In the data rows, zero lies at 4.5, halfway between 4 and 5.
Here are some numbered points:
[1 3 0 5 5 5 0 2 2 9 8 4 5 0 3 3 3 9 3 5 0 4 6 5 5 4 3 0 5 5 6 5 9 8 5 8] 0
[3 4 4 5 3 5 5 4 3 4 6 5 4 4 3 5 6 3 6 4 5 3 4 5 4 5 5 6 4 4 4 8 4 5 5 2] 1
[0 5 2 4 7 5 0 1 3 9 8 1 4 0 3 0 4 9 0 1 5 3 6 2 6 8 6 0 8 2 5 1 5 6 6 9] 2
[5 5 4 4 5 5 5 3 6 3 4 4 5 4 5 6 4 4 5 5 5 4 3 6 4 4 5 5 3 5 4 4 4 4 5 4] 3
[6 4 4 4 6 3 5 5 4 4 6 4 3 6 4 7 5 4 5 4 5 5 4 5 5 5 4 4 6 4 5 3 4 4 5 4] 4
[3 6 4 4 4 5 4 4 1 5 9 3 5 4 5 4 4 6 6 5 1 6 4 5 4 5 5 4 4 6 6 6 6 7 5 6] 5
[5 5 4 6 4 3 5 4 3 5 5 4 5 7 4 5 5 4 5 4 3 2 3 5 6 2 4 5 5 6 5 3 4 4 4 4] 6
[6 4 4 5 4 5 6 4 5 3 5 5 5 4 4 5 5 4 5 4 5 4 4 6 5 4 4 5 3 4 5 5 5 5 5 4] 7
[5 5 4 5 5 5 3 3 5 3 4 5 4 5 5 6 5 4 4 6 4 5 2 4 3 5 4 5 3 5 5 3 4 3 5 4] 8
[4 5 4 4 3 5 5 4 4 4 5 5 5 6 4 5 4 4 5 5 4 4 5 4 5 4 4 5 4 6 5 5 4 3 4 4] 9
[4 2 7 3 6 4 4 9 4 5 1 3 9 7 3 5 2 3 6 6 8 5 6 7 5 6 3 3 4 5 3 7 5 2 0 4] 10
[7 4 5 2 3 7 3 9 4 5 5 6 9 8 0 4 4 4 5 5 6 5 7 6 3 2 5 7 4 1 7 6 7 5 3 5] 11
[6 4 6 7 2 3 7 4 7 4 5 6 4 5 5 2 6 4 4 4 5 4 4 3 6 4 4 4 5 5 3 5 4 7 3 3] 12
[4 6 4 7 4 5 5 4 4 5 4 3 4 5 5 5 6 3 5 4 5 2 3 7 4 2 5 5 5 7 5 3 4 3 5 3] 13
[6 4 6 5 3 6 5 3 7 4 4 5 4 5 3 6 6 5 4 4 8 4 7 7 7 4 5 6 4 5 6 6 5 4 3 5] 14
[5 6 6 3 6 6 8 6 4 3 3 5 1 8 6 6 3 3 7 5 5 7 5 6 5 3 6 5 4 3 6 5 1 7 8 3] 15
[5 5 3 4 4 4 5 6 3 3 6 6 5 5 5 5 5 4 5 6 4 4 4 3 5 6 3 5 5 6 5 5 4 3 5 3] 16
[5 5 3 4 6 5 6 5 5 3 5 4 3 5 6 6 4 3 4 4 3 4 5 7 3 5 5 3 5 3 7 5 3 5 4 4] 17
[6 5 4 4 4 5 5 4 5 4 5 6 4 5 4 5 6 3 3 5 5 4 4 5 5 6 4 5 4 4 5 4 5 3 6 4] 18
[5 4 4 5 3 5 7 5 7 2 4 4 5 5 5 3 5 5 6 4 3 3 5 6 6 3 2 5 5 3 3 4 6 5 3 3] 19
Which three points above are nearest to each new point by angle? Their numbers follow each, nearest first.
[2 6 3 5 4 4 6 4 6 2 4 5 7 5 5 6 5 4 7 6 7 5 3 3 6 6 1 3 4 4 4 6 4 4 4 5] 16 9 10
[1 6 7 5 9 4 6 2 9 5 1 0 3 0 9 0 7 4 2 6 9 4 5 2 0 8 9 5 7 8 2 0 4 3 8 8] 2 3 13
[3 0 9 7 9 2 4 5 7 6 2 3 4 3 6 0 6 8 0 6 6 2 5 6 4 7 9 6 5 5 2 4 4 3 7 8] 2 10 14
[5 5 4 4 5 4 3 3 3 7 6 4 4 1 5 1 5 7 2 2 3 4 5 3 5 5 5 3 5 3 5 3 4 5 5 6] 2 0 5
[4 7 7 6 8 7 7 7 1 7 8 7 5 6 8 9 0 5 3 7 3 8 4 5 4 0 6 5 6 6 1 4 9 2 6 5] 5 15 4
[6 6 4 2 3 4 4 6 4 5 6 5 7 6 3 3 4 2 3 4 5 5 6 5 3 5 6 6 4 2 6 6 6 4 5 4] 11 18 1
[5 4 4 6 2 5 3 3 4 3 4 5 4 4 4 4 5 4 6 4 6 4 7 5 4 4 4 3 4 6 5 6 5 6 4 5] 14 1 7
[4 4 4 4 4 4 4 6 3 7 4 2 4 4 5 3 6 8 3 4 4 2 5 4 4 7 7 5 5 3 2 3 3 3 4 5] 2 0 10
